107,106,137,147,144,108,146,105,106,108,142,107,105,147
111,111,135,147,143,113,145,109,110,113,141,111,108,147
The third entry, reading row by row -> 137
The entry directly above 109 -> 105
The top-left entry is 107
What is the top-right entry?
A: 147
The entry just right of 141 -> 111
The second entry in reading order -> 106
The fourth entry in reading order: 147
What is the entry in the bottom-right corner?
A: 147

A =
[[154 110 128 105 108 149]
 [132 148 154 120 148 131]]
The entry in the bottom-right corner is 131
Report the entry just right of 105.
Answer: 108
The entry just left of 128 -> 110
The entry in the bottom-left corner -> 132
The bottom entry of the column that holds the smallest entry: 120
